(in the rows, 128 means zero)
A single turn carries every row of the set below to another of its rows. Some are shown first; where does it send the rows asked next?
K999: [133 132 133 166 138 117 103 115 120 152 154 134 167 135 146 147 136 140
 156 133]
K871: [137 120 145 142 135  97 124 102 150 115 146 114 137 118 130 138 128 133
 160  75]
K710: [107 136 117 115 127 129 110 123  87 117 127 158 137 127 105 104  94 156
 109 163]
K759: [151 111 131 124 112 118 135 128 106 111 127  90 129 126 110  87 140 179
 142 116]
K474: [106 107 119  87 161 132 122 132 126 129 100 118 119 131 163 120 142 133
 111 104]
K787: [168 109 140 126 118 118 140 135 103 103 119 104 118 141 107  88 126 155
 149 136]
K962: [100 102  91 110 143 144 143 106 120 125  87 104 119 141 122 109 121 136
 122 100]
K843: [128 149 106 121 118 118 122 105  89 122 148 158 150 123  90 103  89 135
 110 138]
K758: [147 162 159 144 150 116 140 119 147 112 149 115 147 117 137 147 135 121
 139 106]
K601: [126 156 100 111 139 116 126 140 101 129 117 145 143 109 111 109  99 127
 105 173]
K290: [134 133 143 139 141 120 132 110 134 134 171 103 135 141 157 152 133 133
 151  99]
K709: [127 137 120 122 119 131 115 118  85 126 122 156 144  98 106  84 115 136
 123 171]
K798: [148 132 149 161 139 122 120 102 123 151 158 142 164 131 137 144 129 116
 150 144]
K627: [ 93 113 121  86 144 117 138 140 116 105  93 112 122 136 145  98 126 128
 125 108]
K177: [130 132 127 109 130 120 113 128  99 102 113 159 145 109 115  89 108 114
 111 170]
K866: [134 140 137 159 167 123 104 137 132 151 131 129 175 138 145 137 127 132
 144 142]
K404: [100 128 118 129 149 125 106 101 136 151 138 152 117 112 143 131 107  96
 155 108]
K93: [110 138 100 125 137 132 119 102  91 107 106 149 167 118 106 113  97 135
 101 150]
K823: [ 85 108 126  97 131 131 154 112 123 128  86 134 108 132 113 106 128 130
 124 108]
K356: [120 130 119 141 140 136 106 103 143 159 152 144 123 116 153 143 138  99
 146 125]
K164: [129 140 143 141 131 110 124 104 146 120 161 119 142 118 150 155 148 126
 143  93]
K541: [ 86 113 104 103 137 115 147 106 119 143  95 136 146 140 111 105 120 120
 119  90]
K547: [181 125 149 127 128 130 143 124  98 112 139 107 109 135 123 119 136 166
 142 123]
K920: [160  99 106 123 115 114 128 112 130 126 139 102 127 145  89  96 122 159
 125  99]
K885: [ 83 118 116  87 133 125 137 120 121 120  94 121 127 105 136  92 140 127
 117 105]
K10: [133 142 123 133 163 148 115 126 152 154 146 124 108 123 151 134 126 101
 143 126]
K197: [169 118 114 136 114 133 139  98 114  93 128 102 127 126  87 107 116 158
 122 124]
K576: [113 124 126 127 153 127 105 106 151 148 154 136 147 122 162 144 132  97
 126 122]
K145: [155  98 137 121 112 112 127 120 131  97 123 109 129 133  89 101 132 176
 116 123]
K878: [139 126 129 162 142 105  85 113 116 140 155 144 164 125 126 131 103 143
 159 132]
K402: [104 130 109  94 145 113 166 138 129 132  85 105 118 126 126 115 129 124
 122 110]
K349: [142 136 143 121 144 126 117 116  94 124 110 173 160 107 125 118 126 122
 108 167]
K229: [178 123 121 128 124 104 145 141 126 118 119  93 134 127  95 106 128 161
 127 141]

K404 goes to K871
K177 goes to K627
K885 goes to K759
Where do these go?
K197 goes to K93
K164 goes to K999
K541 goes to K920
K866 goes to K10
K798 goes to K576
K547 goes to K349
K823 goes to K145
K402 goes to K229

A single turn carries every row of the set below to another of its rows. Some are shown first; where does it send the rows asked next?
K24: [101 125 133 110 133 109  91 121 137 108 102 163 135  96 128 153 155 119]
K310: [106 132 128 151 113 107 157 121  85 114 121 133 130 144 108 103  91 125]
K279: [116  75 147 133 126 115 153 136  99 111 100 134 139 125 130 167 100 102]
K797: [ 99 137 132 104 131 132 152 137 122 158 137 109 144 152 127 104 106 110]
K11: [ 97 124 122 115 129 122 158 123 142 150 126  97 132 146 151 115 104 122]
K921: [100 128 126 100 117 137  85 115 134 112 111 170 138  95 106 140 135 130]
K502: [160 120 169 102 133 113 151 138 149 109 138 145 113 123 129 126 138 114]
K585: [112 123 122 146 105 116 146 133  95 103 136 132 133 145 100 115  84 150]
K270: [115 135 101 154 134 140 113  93  99  84 113 125 115 102 119 142 123 120]
K603: [109 133 118 132 118 132 115  82  94  84 113 129 113 107 112 157 115 133]
K520: [149 118 117 154 147 136 135 121 124 129 145 158 146 120 106 183  97 120]
K704: [ 92 124 132 114 142 124 156 143 140 144 136 105 125 148 126 118  79 118]
K621: [142 108 142 137 147 141 141 170 108 126 139  97 114 122 115 145 127 114]
K936: [150 113 123 150 130 123 136 108 124 131 142 169 138 118 111 188 103 116]
K835: [108 121 127 106 123 133  92 119 138 106 105 166 162 108 139 140 147 113]
K190: [169 133 159 113 132 113 148 137 145 113 142 159 120 128 140 131 140 121]
K378: [128 108 127 134 150 133 139 178 116 121 140 100 105 107 120 143 127 121]
K15: [ 83 143 160 110 154 110 115 129 142 145 160 135 139 110 111 130 135 109]
K510: [126 126 126 156 112 125 151 125 114  94 125 141 138 148 115 100  79 135]
K454: [113 132 129  89 121 142  88 114 130 105 127 165 160 113 116 150 139 119]
K304: [119 137 100 142 104 131 115  92  87 104 105 141 120 114 113 145 122 138]
K818: [123  89 161 128 124 116 156 134 113 105  90 130 143 123 140 166 100 112]
K711: [113  94 102  95 159 107 149 110 140 111 134 155 108 103 130 153 122 103]
K904: [126  98  98  92 146 113 142 117 148 119 145 153 102 100 119 155 126 108]
K435: [ 95 143 154 139 152 118 111 134 163 154 151 140 142 108 121 129 129 117]
K994: [103 133 137 106 119 111 158 126 120 153 137 100 140 157 144 120 116 127]
K420: [129 138  88 145 129 127 110 114  90  83 117 149 127 114 110 146 128 119]
K544: [109 144 160 115 141 125 110 141 167 163 136 135 140 124 129 146 128 128]
K281: [ 95 153 166 103 144 133 111 116 153 154 137 134 135 110 115 129 129 111]
K796: [130 137 125 143 120 118 163 110  99  92 117 131 129 154 123 119  80 115]

K621 goes to K502
K11 goes to K435
K704 goes to K544
Where do these go?
K711 goes to K520
K454 goes to K603
K310 goes to K797

A single turn carries every row of the set below to another of its rows. Some are shown first; where does it send the rows asked next?
K187: [ 91 146 166 123 113 160 121 129 175 149 124 146 108 121 130 154 145 123
 118 157 146 129]
K891: [146 139 109 136  87 141 136  92 127  92  96 113 104 145 135 141 136 136
 120  97 138 120]
K70: [138 114 166 140 118 112 113 105 139 141 128 125 142 124 136 151  97  98
 171 154 122 135]
K12: [155 136 174 181 121 118 140 112 144 125 113 119 137 118 130 138  97 104
 157 128 121 143]
K553: [135 128  85 109 116 134 120  89 128 112 114  89 119 112 132 129 151 121
 123 144 132 119]
K518: [117 130 124 136 118 140  94 123 161 156 125 156 128 152 129 133 159 125
  84 114 122 117]
K473: [127 138 159 136 106 152 151 163 134 122 115 140 133  74 115 164 115 124
  97 117 143 115]
K834: [121 139 100 165 122 137 127 137 145 120 136 143 153 115 140 152 131 110
  72 103 119 110]
K992: [137 151 114 120 152 127 137 131 113 146 121 133 125 105 159 124 101 150
 144 143 151 169]
K283: [165 120 170 160 131 114 136 110 131 134 111 118 146 107 120 125  96 103
 148 141 121 145]
K924: [115 130 120 153 100 134 101 139 152 134 138 152 139 118 135 153 159 123
  96 102 114  91]
K217: [117 132 107 153 107 134 115 145 140 126 136 145 154 108 135 154 142 113
  88 100 114  95]
K451: [124 140 105 148 137 140 122 121 154 143 123 147 142 148 133 132 132 114
  59 116 127 135]
K282: [134 144 101 133  94 133 119  95 131  94  96  93  96 137 149 126 130 128
 112 114 139 116]
K231: [166 122 178 170 130 111 121 107 138 131 112 117 122 123 136 131  88 112
 137 139 128 145]
K264: [144 117  98 114 104 140 135  78 120  97 106 110 127 114 126 123 149 128
 117 133 131 114]
K938: [133 155  92 129 104 131 115 107 138 113 106  85  91 142 145 150 137 126
 128 114 140 127]
K929: [127 149 120 138 127 126 140 135 104 115 122 138 137  76 171 114 103 149
 151 137 141 137]
K112: [106 135 155 124 134 156 131 116 159 131 122 145 113 124 142 147 103 122
  71 166 156 141]
K934: [115 125 125 132 103 135  91 135 152 151 127 157 135 134 127 140 162 123
  97 108 117 100]
K344: [ 97 147 166 118  96 157 127 157 157 150 113 144 122 101 115 157 143 119
 130 133 142 116]
K596: [141 151 130 130 148 134 131 118 127 148 127 148 105 128 163 139 115 165
 149 137 153 174]
K416: [133 160 119 152 147 127 140 127 121 122 127 130 115  92 177 124 101 154
 139 139 146 156]
K442: [147 118 175 156 121 108 105 102 144 136 126 120 118 136 148 148  90 108
 154 148 128 139]
K208: [126 148 140 154 111 131 136 122 116 104 128 153 121  85 177 124 119 163
 158 129 140 127]
K185: [159 107 171 142 130 106 112 104 132 142 120 121 134 120 131 132  90 106
 144 155 126 142]
K788: [145 126 165 159 118 120 137 112 138 134 120 123 154 112 124 144 104  95
 175 140 117 139]
K877: [153 119  95 111 106 146 144  85 123 109 112 117 129 123 112 151 158 130
 131 118 132 125]
K538: [123 138  96 150 134 138 130 133 142 133 126 143 157 129 133 139 122 108
  63 109 123 126]
K439: [137 133 172 169 112 117 124 110 149 131 126 123 133 130 141 156  99 101
 175 138 121 138]
K680: [128 133 145 123 103 133 132 124 107 121 121 168 131  96 160 124 126 163
 171 128 140 128]
K542: [120 132 114 131 128 140 107 122 154 158 118 153 138 155 126 126 144 116
  72 118 127 131]
K937: [147 147  98 130  97 141 132 103 134 111 106 104  99 148 131 165 142 133
 132  95 138 131]
K4: [ 90 140 157 102 116 154 120 132 157 150 109 144 119 134 132 142 112 114
  99 161 155 137]
K249: [132 132 156 149 126 154 154 136 143 110 125 141 124  83 130 164 104 130
  69 136 149 126]
K932: [120 130 149 119 125 149 144 139 135 124 110 140 130 108 133 147  83 119
  66 146 157 134]
K34: [134 138 151 133 113 137 128 113 123 131 126 171 109 122 162 137 133 174
 169 126 145 144]
K915: [139 136 138 106 129 134 128 120 115 152 121 164 119 126 149 135 122 163
 165 132 150 160]
K582: [143 130  83 105 118 139 130  95 130 124 119  97 120 120 119 156 160 122
 137 130 132 130]
K546: [116 144 166 149 107 158 142 150 159 129 125 142 118  79 118 169 147 132
 116 126 139 113]

K582 goes to K891
K596 goes to K680
Where do these go?
K542 goes to K924
K12 goes to K185
K187 goes to K473

A single turn carries every row of the set below to another of its rows. Some are shown first; where does it send the rows asked next?
K808: [ 87 117 153 184  85 119 145 146 164 115  96  50 144]
K311: [119 156 165 155  76 164 147 154 109 112 101 101 139]
K960: [ 71 118 144 163  60 151 150 151 147 122  72  86 161]
K893: [148 105 140 140  80 127 148 149 144 108 111 109 147]
K36: [119 160 174 144  76 162 149 140 112 109 101 100 147]
K698: [ 91 130 173 180  81 164 164 106 151 115  94 102 185]
K183: [130 115 166 187  82 177 118 106 131 108  74  86 106]
K124: [ 89  80 197 181  89 152 145 123 158 140  85  81 126]
K780: [106 134 154 196  84 114 138 136 173  86  95  88 131]
K995: [101 101 199 173  79 138 134 111 171 105  76 116 112]
K581: [ 79 131 167 150  56 145 146 113 150 111  73 101 176]
K62: [109  93 140 130 127 143 124 130 133 134 104 111 126]
K336: [142 101 146 130  86 131 159 146 145 117 115  87 159]
K811: [122 123 173 150  74 165 119 100 143  95  63  76 108]
K917: [112 103 149 115 128 139 128 116 143 119 103 115 130]
K972: [147  99 149 141  76 128 144 135 134 125 114 104 160]
K826: [ 83 134 140 177  80 158 165 157 166  92  81 100 150]
K675: [ 95  85 186 189  78 144 131 133 158 126  76 107 107]
K650: [116  97 177 151  99 171 116 153 170 101  61 112 155]
K76: [111  91 182 149 106 177 125 150 168 113  67  93 167]
K261: [ 83 133 146 154 119 135 135  80 144 118  98  83 128]
K340: [151 109 153 137  88 131 157 131 148 107 118 105 160]
K785: [123 126 166 160  97 177 142 118 158  85  74  62 104]
K991: [ 77 126 135 155 106 129 122  95 135 127  88  85 117]
K669: [109 120 166 217  88 127 137 117 153 119 109  84 153]
K945: [113 102 143 127 140 147 138 129 147 118 109 108 127]
K969: [ 91 102 198 154  89 140 151 124 185  99  76  89 114]
K883: [116  90 183 157  95 173 112 143 159 115  64 112 165]
K335: [102 132 181 176  87 118 145 100 168 104 102  69 163]
K789: [114 152 169 147  75 165 148 149 106 122 101  90 148]
K293: [120 115 179 166  99 186 144  99 143 112  83  51 125]
K548: [ 94  93 198 178 107 156 164 126 179 115  91  79 122]
K168: [119  99 187 152 108 177 125 142 174 100  68 107 166]
K71: [ 98 133 152 204  79 163 155 131 152 103  90 125 160]
K717: [ 93 120 164 176  59 105 118 118 151 118  85  77 149]
K814: [ 88 136 129 171 121 136 132 102 147 108  97  96 108]
K589: [118 101 145 136 131 143 124 119 138 122 107 127 126]
K955: [ 89 128 139 179 123 142 133  88 136 126 104  91 123]
K111: [114 104 160 172  84 179 127 124 130 123  72  53 110]
K271: [117  89 178 167 107 181 121 153 162 116  70 105 163]
K120: [150  99 144 153  91 138 157 145 140 121 122 100 157]
K976: [ 77 126 128 161 121 137 137 111 144 122  94  73 113]
K894: [113  96 151 131 137 148 133 117 136 134 112 108 138]
K192: [119 156 171 153  86 169 157 147 112 114 109  92 149]
K384: [114 158 168 141  79 163 155 153 117 107 101  90 143]

K976 goes to K261
K969 goes to K995
Where do these go?
K960 goes to K698
K384 goes to K36
K340 goes to K893
K894 goes to K945
K808 goes to K335
K168 goes to K650
K811 goes to K183

